(in the rows, 128 means zero)
Each path is a new rotation, seen through one point. The rows after it are directions, each followed by how far the rotation turns it, in deg/step (0 if it stays put).
Each turn is a multiple of 5 degrees from 10 to 175, or 0.
Each row of a path follows its step; steps can be skipped.
Path 1:
step 0: [114 126 128 135 120 131 125 127 144 140 120 130 125 132 135 113 122 114
 123 128 117 137 119 126 127 125 133 133 128 116 140 137 120 127 126]
step 1: [133 119 121 121 123 117 129 127 138 129 120 117 130 130 129 129 112 114
 126 134 134 123 134 117 131 129 139 134 119 112 140 122 131 134 135]
step 3: [127 122 130 115 116 132 115 133 129 127 136 128 142 121 140 128 115 123
 116 137 126 131 131 137 116 131 133 128 117 132 134 128 120 135 118]
step 4: [137 113 132 135 133 125 128 144 129 122 141 124 140 125 127 134 114 133
 127 136 137 121 124 135 119 135 133 134 124 117 117 115 128 123 128]
step 7: [119 127 117 138 134 120 139 128 118 129 128 126 127 135 123 118 124 129
 146 129 127 124 118 131 111 130 137 133 127 134 120 129 120 113 134]
step 8: [116 132 128 111 132 128 129 126 129 131 125 120 127 124 118 112 124 121
 131 136 123 144 123 128 119 121 136 121 128 125 128 146 118 123 133]
step 10: [126 137 120 134 113 122 131 137 132 133 123 141 134 129 122 119 128 136
 126 118 123 127 134 130 117 124 138 128 121 118 143 143 130 118 134]
step 11: [145 127 131 125 128 129 133 128 126 137 125 124 136 115 127 133 114 122
 111 127 121 132 133 122 123 128 135 120 113 128 142 139 124 130 134]
step 12: [144 120 125 138 132 141 127 138 131 131 134 137 131 131 130 138 127 121
 130 136 118 119 136 124 114 137 133 135 123 126 133 126 131 115 140]
[126 130 127 133 123 126 128 126 124 129 125 132 131 127 125 126 123 127
 125 125 130 129 122 128 126 126 130 131 125 126 124 124 131 129 126] => 110
[126 127 132 129 133 130 128 126 132 130 129 130 132 129 126 128 124 124
 130 130 125 133 132 127 126 130 127 126 132 123 124 125 128 126 127] => 90
[131 131 130 130 127 127 130 126 121 129 125 128 130 121 123 127 132 130
 132 131 127 131 130 129 127 127 126 127 127 128 129 132 128 122 129] => 25
[125 134 124 126 126 130 121 124 129 129 132 131 128 133 126 125 131 128
 127 132 126 128 128 132 126 127 127 128 128 126 133 128 128 126 127] => 145
[129 129 130 127 127 130 124 133 124 132 130 125 128 128 129 128 129 122
 130 124 135 127 131 133 128 133 124 129 127 128 126 125 127 128 127] => 35
Path 2:
step 0: [128 133 121 132 142 139 113 134 123 126 131 142 136 119 135 123 137 127
 130 142 127 127 140 125 133 122 133 130 137 140 117 128 121 112 126]
step 2: [125 135 111 132 131 110 120 131 136 120 122 122 124 127 128 116 109 116
 131 123 132 133 136 135 138 122 126 125 132 126 122 142 130 134 121]
step 3: [109 122 121 122 134 122 141 130 122 119 128 124 132 131 117 125 136 115
 126 138 124 121 132 141 127 126 127 122 136 130 115 116 142 119 124]
step 4: [118 132 117 131 121 138 127 106 131 126 129 128 119 132 134 119 123 134
 140 141 118 132 129 132 122 124 140 135 137 137 132 127 135 119 135]
step 6: [125 133 109 116 138 118 133 129 127 133 139 131 146 127 137 121 131 136
 132 128 137 129 139 115 127 113 122 123 127 134 122 133 132 123 127]
step 7: [122 119 123 133 133 116 118 119 135 136 121 122 126 129 126 110 121 123
 129 119 115 125 140 136 129 126 129 113 130 125 124 129 120 109 122]
step 8: [107 147 121 129 137 132 125 132 134 127 124 128 122 135 122 121 131 108
 139 128 123 131 130 130 132 128 130 128 133 136 117 117 131 139 125]
step 10: [131 123 127 137 129 130 124 123 126 103 136 132 135 132 148 119 122 118
 128 132 131 127 139 125 130 126 134 133 140 141 124 133 131 114 130]
step 11: [124 137 120 127 142 133 134 122 122 132 117 142 140 125 139 121 134 136
 121 132 119 132 146 129 121 119 124 129 126 128 124 116 126 123 114]
[125 129 128 131 125 128 127 128 129 127 128 122 126 132 129 134 128 129
 126 128 128 123 127 130 130 127 126 133 134 131 133 125 132 127 124] => 65
[127 125 128 126 126 125 130 122 130 134 129 128 123 125 129 128 123 129
 126 128 127 131 126 127 123 122 128 129 130 127 133 132 127 128 128] => 140
[128 125 129 132 130 133 129 125 130 130 123 130 128 131 130 122 126 129
 130 127 126 129 130 127 129 130 126 130 131 125 131 123 127 134 129] => 110
[127 128 130 130 124 127 125 126 131 130 130 128 131 126 130 130 126 126
 129 129 137 132 131 128 128 131 123 128 127 125 126 129 135 129 128] => 95
[125 132 129 128 127 133 124 126 129 133 124 129 122 129 128 128 134 128
 130 131 130 128 125 127 126 131 130 128 127 128 125 130 127 126 123] => 95
[132 128 127 130 129 128 124 129 125 130 127 131 129 122 136 129 128 133
 129 126 130 124 128 125 125 126 127 128 126 131 129 123 128 126 127] => 65
Path 3:
step 0: [140 124 125 120 115 132 142 126 134 137 131 115 120 131 127 136 149 134
 131 130 115 124 129 131 128 130 149 122 140 124 130 134 137 127 134]
step 2: [123 136 125 139 123 133 133 118 116 126 113 130 129 142 127 127 123 117
 119 123 121 137 116 141 122 134 120 127 135 115 133 129 144 135 138]
step 4: [122 118 126 129 147 118 123 132 129 136 119 123 148 129 127 117 130 138
 147 133 136 134 130 144 121 127 128 130 133 118 131 135 130 125 121]
step 5: [119 121 135 132 134 129 144 128 131 124 141 122 125 126 137 125 135 131
 133 129 129 133 130 142 116 123 133 134 150 124 117 140 140 141 129]
step 6: [135 130 134 126 137 137 130 116 131 141 146 137 121 116 143 124 131 128
 139 138 124 136 133 124 140 130 123 131 130 129 135 141 140 139 130]
step 8: [126 122 118 112 115 138 129 127 118 126 141 124 131 141 127 126 132 149
 116 122 125 133 131 132 117 136 128 119 128 134 133 134 135 132 142]
step 9: [132 131 122 117 129 132 112 132 106 141 130 124 149 128 141 129 127 135
 133 119 142 128 133 135 135 129 130 129 121 131 131 134 129 139 128]
step 10: [124 124 115 141 128 139 125 135 115 122 124 128 139 120 132 127 134 120
 128 120 128 135 123 147 133 117 126 131 137 125 113 124 123 142 141]
step 12: [131 121 131 138 141 135 120 123 140 144 133 128 149 117 119 139 126 141
 129 132 125 124 123 133 126 122 132 124 116 119 129 123 140 127 123]
[126 129 129 124 122 128 130 128 130 127 130 125 126 126 127 125 129 132
 127 127 128 125 131 128 136 127 124 128 134 130 130 124 132 127 128] => 135
[126 132 125 127 126 131 129 129 126 129 128 135 130 131 122 129 123 130
 125 126 131 128 128 123 126 132 126 128 128 125 130 130 132 126 127] => 65
[132 125 126 132 129 130 130 125 129 125 128 128 126 130 126 123 127 133
 131 129 127 131 122 126 128 129 125 125 123 128 131 121 128 127 129] => 85
[122 124 125 125 130 125 129 124 133 128 132 133 126 124 129 125 126 126
 130 131 128 124 126 129 125 126 130 129 128 131 129 129 131 128 124] => 45
[130 126 129 126 131 133 130 133 128 131 129 130 127 129 127 124 125 126
 134 121 125 126 129 128 128 128 131 126 133 126 126 125 124 130 125] => 65
